128 stands for zero in the data rows.
Every row has a hidden score. In each pair, how much higher is the second row's than the first's? 20 means about the same, 40 much higher and 0 much lower. The score is a weighted sum of the row's numbers plus the product of two more (or one squared), each taken from its middle value.
[136 126 118 122 101 133 113 115 135 115 137 163 129 115 129 110 115  95
 135 156 137]
[133 118 161 136 121 142 165 142 120 126 114 147  97 130 133 102 137 124
  86 133 149] ~ 17
[143 144  67 111 102 150 112 148 136 135 159 146 149  81 117 145  91  99
 148 126  67]
[111 100  83 102  71 140 108 146 146 121 122 146 143  94 131 131  77 101
 122 133  96] ~ 20
[122 111  90 106  87 146  85 145 169 133 118 151 142  74 113 123  85 122
 136 136  85]
[137 143  71 104  75 121 100 131 122 127 142 108 135  94 124 143 110 139
 166 140  81] ~ 22
[138 148 122 132 116 159 123 140 147 111 135 158 132 110 121 128 126  93
 130 159 130]
[109 125 103 110 113 123  94 126 121 104 142 140 119  89 123 139 113 118
 141 152 114] ~ 14
[103 133 128 149 127 111 114  76 105 132 151 137 134 132 132 132 132 102
 129 135 114]
[105 112 114  77  91 161 123 146 148 112 109 139 116  84  90 116 120 123
 129 158 114] ~ 22
[169 164 138 147 168  88 129 111  78 133 157  88 141 161 132 150 135 158
 158  98 136]
[139 138 131 137 156  82 144 128  78 149 157  92 157 163 118 145 153 169
 158  87 107] ~ 17
[127 137 113 109 110 143 108 124 126  90 135 123 146 105 122 154 128 117
 149 148 132]
[155 146 122 154 154 102 118  84  81 129 142 111 136 142 135 144 138 123
 159 139 138] ~ 24
[104 108 129 103 101 146  93 134 162 113 124 156 139 118 121 123 104  94
 113 135 114]
[125 136 149 157 170  92 139 149 125 155 150  75 127 155 132 139 151 186
 172  87 119] ~ 26
[150 132 169 139 137 139 160 132 124 132 112 140  89 154 143  95 134 147
 107 128 156]
[ 93  91 132  89 106 139 103 127 150 114 102 136 104  95  92 109 126 113
 104 139 122] ~ 14
[ 94  95 134 112 108 121 114 118 125  87 105 114 148 126 104 151 151 128
 128 143 144]
[129 135 137 160 141 120 139  81 131 157 135 115 125 145 144 124 129 114
 139 138 126] ~ 29
[123 102 141 135 150 157 153 148 150 133  92 140  89 135 135  88 126 112
  69 138 155]
[148 157 149 164 161  79 138 164 128 141 139  77 118 126 118 152 147 170
 159  78 129] ~ 19
[141 132 138 169 169  82 137 125  93 148 161  78 132 173 150 164 158 165
 168 109 139]
[133 132 162 113 125 130 157 142 136 150  96 131  86 134 120  69 109 140
  95 125 144] ~ 22
[117 152 148 144 130 145 140 108 132 132 141 158 146 134 149 138 133  98
 135 155 126]
[107 111 175 128 126 137 146 159 149 120  94 142  79 111 124  88 112 126
  76 115 129] ~ 33
[101 118 101 123  98 159 111 140 139 102 112 136 128  95 137 132  99 107
 134 162 100]
[167 159 135 161 170  92 116 104  84 142 131  86 146 168 148 144 147 153
 155 115 125] ~ 9
[172 155 144 162 157  85 155 132  85 153 154  79 130 145 116 159 165 179
 169  99 139]
[115 109 137  97 100 139 159 149 159 142 101 149  91 108 125  96 115 129
  91 134 130] ~ 26
[142 150 147 139 150  96 128 161 126 132 147  90 140 152 118 145 129 150
 148  79 141]
[ 97 110 120 111 110 148 108 137 133  78 123 141 134  94 103 132 106 108
 126 136 121] ~ 27
[156 145 154 109 123 144 181 140 138 162 127 157  99 135 137 101 131 159
 101 128 163]
[104  89 112  91 107 151 132 139 144  93  97 150 126 114 108 116 114 111
 121 149 126] ~ 19
[127 142  79 133 109 112  78 130 116 146 171 134 165 132 155 158 127 141
 162 134  58]
[ 84  97 144  73  96 156 130 138 152 111  99 151 143 117 107 110 116 114
 102 126 117] ~ 22
[115 110 146 113 119 152 157 138 143 129  84 143  95 118 142  96 125 144
 102 152 143]
[ 97 111 136 109 115 155 116 152 169 118 105 141 107 101 117 116 108 105
 112 157 127] ~ 13
[148 127 141 157 170  80 135 132  86 139 140  77 139 140 134 161 167 172
 161  96 148]
[123 121 156 127 152 153 178 165 167 143  96 125  79 147 133 104 137 136
  86 116 140] ~ 30
[118 142 111 129 117 126  89 137 136 111 144 133 176 123 131 157 124 105
 142 124  93]
[116 106 125 108 106 149 114 127 136 117 124 163 119  83  97 108 129 126
 116 161 141] ~ 28
[173 179 166 175 166  95 146 106  74 139 152  91 112 147 135 145 151 146
 140  92 136]
[ 92 111 140  95 103 150 115 131 146  86  98 152 128 100 109 108 103 130
 116 140 115] ~ 31
[137 149 138 145 125 134 138 118 133 116 144 135 115 133 137 129 131  83
 128 151 139]
[145 147 134 141 145  79 122 140 124 163 152  84 146 159 128 155 159 165
 148  55 112] ~ 1
[130 127 157 131 129 145 165 135 141 152 108 138  95 142 149  97 118 137
 108 142 136]
[136 130 147 106 124 133 168 154 122 120  89 137  98 127 115  77 118 143
  90 138 158] ~ 23
[148 128 133 164 166  81 147 153 116 139 143  91 148 139 103 150 164 172
 157  85 149]
[ 76  79 113  97 127 131 111 127 132  99 139 138 150 129  86 124 128 137
 136 133 132] ~ 19
[146 160 149 154 152 111 143 165 135 138 143 106 147 133 117 148 149 168
 171 104 132]
[142 138  94 131  99 115  72 146 159 149 143 130 140  89 132 136  85 126
 132 133 104] ~ 15
[133 130  93 126 100 143  95 153 160 146 132 141 150  98 143 127  67 124
 134 131  94]
[120 108 133  92 113 149 118 123 139 125 102 148 134  91  78 104 123 124
 106 134 131] ~ 16
[143 170 161 143 116 131 130 104 132 123 130 143 133 132 131 127 129  71
 116 128 124]
[127 109 135  99 139 142 166 152 139 132  91 127  82 137 134  93 111 133
 100 142 170] ~ 20
[135 138  95 133 104 126  87 147 130 128 137 130 150 102 130 133 101 136
 142 120  63]
[129 146 153 166 149 109 148  81  85 129 155 133 142 168 150 134 144 121
 129 107 136] ~ 15
[142 148 128 152 140 117 137 103 131 144 161 146 146 145 132 142 157 126
 150 116 124]
[131 155 134 134 117 127 118  94 119 125 140 140 132 152 176 144 142  98
 142 168 136] ~ 19
[ 77  83 135 107 132 149 131 141 136  83 111 133 133 115 106 120 127 146
 125 132 138]
[165 132 132 151 155  76 134 118  88 145 149  83 144 171 154 157 135 146
 138  88 156] ~ 2
[160 145 142 163 166  87 154 126  92 150 154  87 130 141 126 161 166 174
 152 100 144]
[144 127 109 122 110 134 118 137 129 105 116 141 163 129 122 129 120 118
 139 143 125] ~ 16
[146 122 162 133 133 142 169 141 144 144  95 130  78 125 114  90 129 132
 100 138 159]
[167 154 138 145 171  93 140 139 106 143 162  87 132 149 123 150 143 152
 147  75 132] ~ 17
[158 142 171 127 119 124 172 161 150 140  87 129  71 118 131  91 136 148
 104 151 183]
[146 162 117 159 165 128 111 101 127 128 151 124 135 160 147 141 135 103
 144 123 116] ~ 25
[113 114  98 129  92 142 109 153 151 116 120 152 135  92 141 124  81 123
 135 149  92]
[133 118  90 115  89 144  91 138 137 116 119 138 125  87 134 112  62  99
 128 135  93] ~ 13
[154 191 177 183 153 105 155 104  98 132 137 124 140 136 137 149 154 117
 134 120 136]
[148 128  66 123  98 128 108 131 107 135 170 123 157 118 136 144  97 113
 148 125  97] ~ 20
[ 99  97 102  89 101 149  93 128 162 103 101 148 140 104 120 134 126 111
 120 172 133]
[103 116 121 119 119 143 123 117 129 113 110 147 127 104 108 114 121 124
 113 140 107] ~ 33
[135 142  84 138 103 127 101 152 145 155 147 111 138 119 149 149 107 116
 143 120  55]
[115 115 125 140 154 125 134 142 135 140 141 127 155 137 113 129 109 113
 129 100 138] ~ 14
[129 122  83 129  91 121 104 149 122 130 144 127 126 107 155 140  99 143
 144 131  88]
[125 136  90 139  98 118  89 148 142 136 140 129 165 114 153 161 102 126
 145 125  71] ~ 12
[140 124 134 112 137 141 154 128 140 147 100 143  91 144 158  96 128 136
  87 131 154]
[111 113 146 124 143 139 157 143 144 162 111 135  87 144 158  99 121 130
  87 128 127] ~ 22
[135 144 129 150 137 131 123  79 120 134 140 132 130 157 147 124 138  93
 120 141 132]
[137 135 112 116  81 142  91 108 156 136 140 159 126 103 128 127 118  92
 118 159 119] ~ 22
[154 127 138 173 156  74 153 140 103 143 144  81 146 146 132 171 166 172
 146  78 142]
[124 153 151 144 156 101 147 162 124 147 150  96 142 154 124 154 153 164
 143  62 119] ~ 21
[120  94 125  99 115 141 152 149 159 137  92 158 101 110 129  99 129 127
  81 134 148]
[104 100 154 131 126 154 138 129 154 142 100 157 106 127 145  98 112 115
  90 144 133] ~ 17
[125 117 145 112 126 144 168 159 143 124  89 132  81 144 141  83 118 129
  89 127 138]
[148 135 130 142 162  98 137 143 133 161 145  65 126 161 115 139 158 170
 151  63 128] ~ 11
[100 119 102 109 110 138 125 129 115  98 149 126 147 113 114 140 108  92
 143 131 106]
[124 126 127 147 147 110 137 169 139 144 146 109 135 115 126 159 128 130
 146 100 134] ~ 18
[124 145 116 137 127 127 101  96 124 122 151 135 127 133 144 132 114  92
 153 137 109]
[119 101 125  96 108 148 108 130 148 109 103 155 115 108 116 102 123 128
 110 158 142] ~ 11
[159 169 124 141 116 132 128 115 121 125 136 115 154 152 137 133 121 112
 158 141 122]
[114 118 112 128  96 170 119 135 150 119 134 155 126  95 130 133 105 105
 133 152 103] ~ 24
[ 88 101 128 109 126 128 100 119 124  81 133 147 154 113  97 143 141 132
 117 122 126]
[151 124 158 121 134 137 167 151 149 120  75 128  83 146 138  92 111 124
 100 141 183] ~ 21
[126 135 141 167 142 124 141  79 109 154 161 138 141 148 140 135 143 123
 157 142 120]
[127 142 146 175 166 142 125  72 121 155 157 128 122 149 153 131 131  94
 134 142 137] ~ 32
[141 144 137 149 141 110 145  91 101 151 157 118 135 158 139 139 154 130
 141 120 119]
[131 139 132 165 167  99 145  97  70 153 178 100 149 157 145 172 166 161
 159  91 109] ~ 16
[101 106 131  96 116 158 134 148 146 108 103 147 108  76  92 103  93 104
  98 144 131]
[148 145 129 137 146  79 151 117  69 144 170  82 119 149 143 159 145 164
 167 111 134] ~ 18
[ 73  88 142  92 115 159 133 129 143 125 107 141 123 112 103 103 113 126
 113 138 114]
[151 141 122 147 168 101 149 157 121 140 130  91 148 148 128 149 140 152
 149  79 143] ~ 15
[154 154 149 153 154  75 135 118  71 137 159 104 148 168 143 157 160 155
 152 113 142]
[151 138 156 136 146 138 156 125 147 168 121 145  78 143 152  97 126 127
  88 139 163] ~ 35
[109 122  95 129 114 128  70 128 139  96 139 137 157 102  99 148 121 115
 151 130  85]
[138 146 127 135 169 106 123 130 117 137 139 103 133 122 115 149 126 131
 144  75 126] ~ 20
[137 135 146 165 161  74 144 144 102 132 154  87 139 153 114 141 146 168
 158  91 129]
[146 140 142 159 132 117 148  77 106 144 159 149 148 153 154 143 151 124
 135 140 153] ~ 19
[150 138 128 148 132 133 131  75 114 143 154 137 142 160 150 141 146 106
 138 146 146]
[106 109 100  99  74 150 118 161 160 114 116 151 126  79 116 115  91 110
 124 152 100] ~ 18
[140 133 124 137 156  96 141 165 133 149 144  89 133 158 131 139 124 133
 147  84 139]
[131 155 141 165 139 101 154  89 100 146 163 140 131 132 124 138 155 118
 140 126 126] ~ 24
[144 131  99  86  96 124  98 127 110  93 120 146 145  87  89 114 102 127
 115 124 116]
[160 153 149 168 163  95 132 104  66 127 145  90 133 162 132 149 169 170
 160 107 130] ~ 17
[136 111 136 113 126 144 156 133 146 149 113 163 112 132 142 110 138 124
  89 163 180]
[ 91  91 112  91  98 151 126 147 143  98 102 147 124  79 110 120  89  91
 112 166 139] ~ 22
[120 118 141  99 113 148 149 125 146 142  92 137  94 142 142  87 124 141
  90 142 149]
[129 143 135 161 136 102 143  92 105 143 152 123 128 137 145 141 129  98
 132 134 125] ~ 20
[125 134 126 139 121 132 145 104 113 124 139 148 137 138 146 145 149 102
 146 163 139]
[126 131 140 157 162  98 148 174 144 162 159  77 114 122 121 171 156 153
 140  61 122] ~ 20
[123 137 116 140 132 130 122 101  98 100 141 130 155 153 142 133 121  86
 143 129 107]
[129 116 151 129 138 130 139 117 127 127  84 135  92 129 140 118 147 126
 100 151 161] ~ 19
[160 167  82 133 108 146  98 126 136 144 147 126 148  98 122 135  90 110
 141 127  78]
[157 168 158 159 133 119 126  71 106 141 151 151 138 137 139 132 157 122
 144 149 148] ~ 27
[141 141 131 148 158  89 126 105  99 149 152 102 130 166 162 156 155 159
 160 111 134]
[127 126  89 110  95 151 103 147 130 124 123 135 145 106 135 133  87 122
 148 158  99] ~ 17
[161 151 156 148 154  81 137 134  92 125 145  79 145 169 134 160 177 183
 148  88 162]
[132 140 135 134 106 156 114 105 140 113 115 149 127 118 125 121 124  84
 112 148 119] ~ 28
[158 140 115 140 132 115 131  79 103 128 135 130 142 143 148 136 143 130
 152 142 144]
[117 180 165 157 150 129 129  90 116 130 154 134 148 149 139 149 148 111
 151 126 113] ~ 23
[144 145 148 144 156  85 141 148 120 165 138  61 141 165 136 151 141 176
 171  81 137]
[133 122 156 132 140 136 156 120 104 120  81 128  82 139 131  88 113 128
 102 140 150] ~ 31
[118  94 138 121 133 145 163 141 141 152 106 147  95 128 134  83 103 115
  78 139 161]
[145 154 143 167 133 136 134  82 119 144 143 122 126 126 142 147 131  84
 132 126 124] ~ 23
[134 114 138 130 115 127 146 135 136 119  95 142 104 140 125  89 118 134
  99 139 137]
[121 102 143 121 143 139 155 142 135 134  91 138  98 157 158 107 128 128
  83 122 157] ~ 15
[ 93  97 113 103 100 119  90 130 137 112 122 138 123 111 123 128 117 114
 110 135 112]
[112 146 139 139 138 144 132 115 136 115 144 156 147 142 136 132 139 109
 145 154 129] ~ 25
[130 147 130 128 126 143 128  98 127 128 141 138 110 129 143 136 133  90
 119 145 139]
[118 105  93 109  96 143 114 110 130 122 126 139 153 123 130 135  98  98
 131 134 107] ~ 6
[136 137 134 154 168  96 160 132  72 121 148 102 154 160 138 160 149 180
 166 101 127]
[146 131 121 151 127 133 155 100 116 133 139 134 142 146 143 131 131  88
 107 113 121] ~ 17
[115 106 128 107 126 138 140 165 154 128  98 142  92 126 132  95 122 123
  90 147 146]
[145 127 141 156 162 101 144 164 132 139 147  87 136 159 135 162 167 180
 159  68 138] ~ 17
[134 149 149 141 145  90 148 161 124 140 156  94 145 154 123 157 162 163
 147  68 122]
[ 99 115  81  98  97 166 111 121 139 130 114 147 149 104 124 126 102 100
 119 149  89] ~ 20
[120 121 116 109  92 144  97 130 134  91 109 150 124  85 108 119 103 105
 120 170 134]
[120 122  92 106  90 151  92 124 124 118 134 147 123  90 136 131  84 108
 131 148  97] ~ 22
[145 123 149 114 132 121 152 138 121 132 102 147  93 122 137 115 140 130
  80 126 172]
[ 86  96 116  49  84 151 112 131 151 122 134 154 140 105  82 103 119 122
 109 136 133] ~ 15
[132 150 143 153 138 152 131 102 141 131 153 171 141 148 151 127 139 114
 135 156 140]
[160 170 142 175 155 111 130 114 136 149 169 134 135 161 153 144 141 105
 143 121 130] ~ 30
[129 111 151 116 137 144 164 159 153 132  77 123  79 138 132  89 128 129
  86 142 172]
[134 148 133 146 159  84 146 139 111 141 142  72 137 157 118 157 161 170
 153  84 120] ~ 15
[142 120 124 143 153  96 115 161 146 147 148 114 124 119 107 130 145 148
 137  83 141]
[119 101  91 146  89 132 102 137 139 147 145 156 151  87 113 126 100 134
 119 133  99] ~ 14
[137 131 170 113 134 149 175 148 129 135  92 139  85 128 138 107 152 152
  84 111 153]
[123 110 146 104 134 145 126 127 139 129  95 120 104 125 120 121 145 141
  91 129 148] ~ 9
[127 142  80 113  96 133  60 118 129 141 149 119 156 109 161 163 106 146
 156 129  65]
[119 123 117 128 120 132 113  93 138 133 133 156 132 120 137 147 160  94
 125 151 129] ~ 27
[122 122 112 129  93 149 104 145 165 150 135 149 143  88 118 119  98 131
 107 123 102]
[109 103 124  90  87 135 113 139 161 123 101 152 119 107 120 103 109 113
  95 151 142] ~ 17
[127 152 167 167 152  72 130 110  78 145 154  83 131 149 123 152 159 165
 149  98 118]
[145 132 142 117 138 128 144 140 126 141 106 126  75 138 144  96 124 131
 100 133 154] ~ 29
[159 158 137 164 166  97 148 104  84 159 163 100 128 170 148 145 167 185
 170 120 138]
[106 109 134 102 121 125 110 139 131  80 106 124 135  97  88 137 123 122
 129 131 135] ~ 14
[ 86 102 134 101 133 146 121 140 132  87 115 117 135 115  75 127 148 137
 127 123 122]
[103 116 104 122 103 168 109 139 167 142 121 155 136  87 131 121  81 100
 109 136  95] ~ 22
[140 153 146 140 151 107 152 177 139 139 147 115 149 145 123 163 156 146
 151  82 134]
[145 129 151 126 124 130 142 126 111 117  86 139 107 123 130  90 109 146
 122 156 151] ~ 25
[148 149  87 117  89 129  95 133 129 146 137 127 157 118 154 145 101 135
 137 129  88]
[131 118 143 120 132 115 143 132 140 141  88 125  68 119 117  86 129 149
  98 119 139] ~ 33
[128 155 125 147 142 122 128  76  98 136 162 129 160 171 149 150 153 114
 157 134 118]
[ 75  82 113  79  95 128  97 154 157  86 116 158 139 103 110 135 124 100
 102 137 116] ~ 19
[127 145 145 149 150  99 127 163 147 142 156 120 148 138 105 143 146 145
 143 101 146]
[156 133 123 145 151  85 153 133  97 136 135  70 129 152 140 159 159 155
 136  70 120] ~ 22
[144 158 141 146 145 134 132  74 128 152 148 137 149 164 153 141 172 138
 147 156 152]
[126 123 155 101 138 145 146 151 145 116  99 143  83 116 122 109 145 153
 101 142 171] ~ 18
[146 146  94 113  99 135 103 115 126 124 172 157 169 127 131 129  86  88
 152 140 109]
[141 129  98 115  80 149 106 138 146 118 117 146 123  70 106 122 101 115
 135 156 112] ~ 18
[132 140 108 133 101 131  98 135 106 113 131 134 142 105 146 129  73 106
 129 132  91]
[142 163 140 157 152 111 146 102 110 136 143 106 122 157 141 141 163 141
 155 124 134] ~ 21
[139 145 151 160 169  82 132 109  87 144 144  97 139 152 128 151 152 159
 154  99 130]
[121 106 150 129 120 147 161 160 152 122  82 142  88 115 126  91 136 133
  93 148 137] ~ 34
[125 123 159 114 122 126 156 167 178 143  71 129  80 131 123  81 139 146
  95 138 143]
[139 128 138  99 129 152 143 141 154 156 100 149 113 104 105  87 104 115
  84 134 146] ~ 12
[119 128  67 119 112 140  70 137 140 107 135 138 170 101 128 146  94 114
 144 123  64]
[122  93 150 126 141 147 147 122 149 153  97 124  71 142 141  85 130 145
  84 126 164] ~ 21
[141 145 152 160 161  79 135 122  86 163 162  79 131 130 117 157 155 151
 142  89 130]
[113 109 105 102 120 155 121 131 121  90 127 142 125  87 113 139 123 128
 128 140 130] ~ 27
[100 120 109 140 132 141 104 132 131 110 144 131 160 119 120 148 126 113
 141 125  89]
[159 150 147 152 152  61 136 138  89 123 129  74 133 142 114 157 175 175
 150  92 149] ~ 16
[147 128 142  99 144 157 155 148 149 153 102 130  81 131 141  99 134 153
 108 145 165]
[ 98 120 134 144 132 145 114  78 122 132 152 165 143 153 154 137 154 125
 141 146 120] ~ 14
[ 98 148 107 127 135 150 106 114 116  91 134 132 154  97 102 135 107 113
 154 136  80]
[128  97 128 123 141 133 162 132 140 166 103 120  82 144 146 103 136 141
  89 131 162] ~ 13
[126 127 110 114 110 158 106 157 169 120 116 152 138 101 119 106  80 102
 123 162 121]
[124 122 123 151 138 155 111 108 135 131 141 151 134 111 113 130 139  86
 131 155 123] ~ 37
[127 120  87 114  77 140  98 134 132 124 118 135 149 100 133 127  69 103
 130 149  98]
[113 113  95 117 129 129  90 126 142 124 152 123 178 125 116 155 122 114
 157 138 125] ~ 17
[116 122 141 144 142 117 152 182 149 132 129 106 140 135 114 147 145 139
 148  95 133]
[126 148 151 148 117 123 138 104 137 139 132 139 130 136 139 130 150 100
 132 157 144] ~ 24
[135 157 136 146 138 136 131  82  99 127 153 155 148 162 160 137 153 115
 135 134 121]
[129 117  96 113  81 149  81 107 140 135 131 145 133  90 124 117  78 107
 136 160 111] ~ 16
[151 141 140 152 161 100 141 161 121 139 150  96 125 144 135 153 138 168
 169  81 144]
[106 111 130 122 117 142 145 133 131 129 126 148 117 124 133 112 132 130
 117 169 141] ~ 19
[ 85  88 123  90  91 148 126 148 155 100 101 141 103  89 106 113 107  90
 100 164 133]
[126 113 141 114 100 146 155 122 105 104 103 147 123 132 141 107 124 138
 116 160 151] ~ 22
[144 150 140 153 159 144 130  90 115 108 127 131 143 165 144 135 150 107
 129 122 140]
[133 119 132  91 105 149 153 154 165 150  95 147 115  98 104  99 119 125
 105 160 158] ~ 17
[108 133 149  98 101 157 120 137 168 128 102 149 127 115 120 109 115 110
  99 156 125]
[112 110 137 100 122 149 164 123 149 149  86 132  86 144 128  75 113 137
  93 136 141] ~ 28
[104 121 127 132 114 144 123 121 119 114 161 153 160 140 147 157 129 115
 144 131 102]
[130 129  99 122 103 120  90 132 127 114 152 127 166 124 125 146 116  99
 132 121 106] ~ 16
[129 130 119 129 142 112 147 158 141 138 131  95 119 137 132 139 129 157
 162 103 143]
[111  89 111  81  98 135 130 147 158 110 122 152 116 106 116 128 133 125
 113 144 143] ~ 19
[100  86 107 100 116 166 118 126 138  89 116 168 152 114 106 121 128 124
 117 153 134]
[104  96  85 131 119 154  81 115 122 108 137 121 159 110 116 145 116 116
 137 131  98] ~ 17
[137 151 128 134 117 133 124  92 124 124 122 131 136 159 158 140 137  81
 138 171 138]
[128 126  89 119 131 129 101 117 101  80 138 116 171 132 115 157 136 118
 150 123 126] ~ 11
[125  94 117 103 112 140 140 129 149 133  81 149  97 115 123  65  82 104
  76 122 125]
[135 125 181 120 131 127 146 151 152 136 106 143  92 142 121  82 128 140
  92 130 168] ~ 12
[148 152 135 149 160  62 116 116  76 131 152  83 143 158 143 160 149 154
 153  91 140]
[146 138 168 122 120 128 171 160 164 160  87 123  77 142 155  98 139 142
  86 131 163] ~ 28
[147 132 152 134 137 126 129 124 158 165 101 131  79 123 132 102 131 136
  94 128 145]
[131 135 106 115  75 128  98 149 134 119 123 118 121 111 152 130  70 100
 118 138 106] ~ 16
[122 122 150 110 123 150 154 146 164 144  93 147 103 129 113  70 110 136
  91 128 130]
[ 90 130 103 112 137 123  63 107 123 104 156 133 163 133 135 160 131 121
 150 137 106] ~ 10
[137 122 139 151 158  75 137 139 116 162 157  81 127 166 151 148 140 158
 143  85 135]
[146 133 155 132 144 143 155 127 113 123  78 110  62 138 170 103 112 131
 114 154 153] ~ 29
[141 139 169 103 129 141 161 143 143 117  81 138  91 134 108  74 114 136
  97 140 178]
[120  96 106 101 114 150 118 141 142 105 112 144 145 111 109 124 121 128
 127 142 123] ~ 16
[131 129 109 102  85 149  92 117 126  87 102 154 127  91 102  90  85  89
 110 155 121]
[164 156 144 172 176  82 147 120  68 132 160  95 151 172 148 152 136 166
 153  99 150] ~ 14
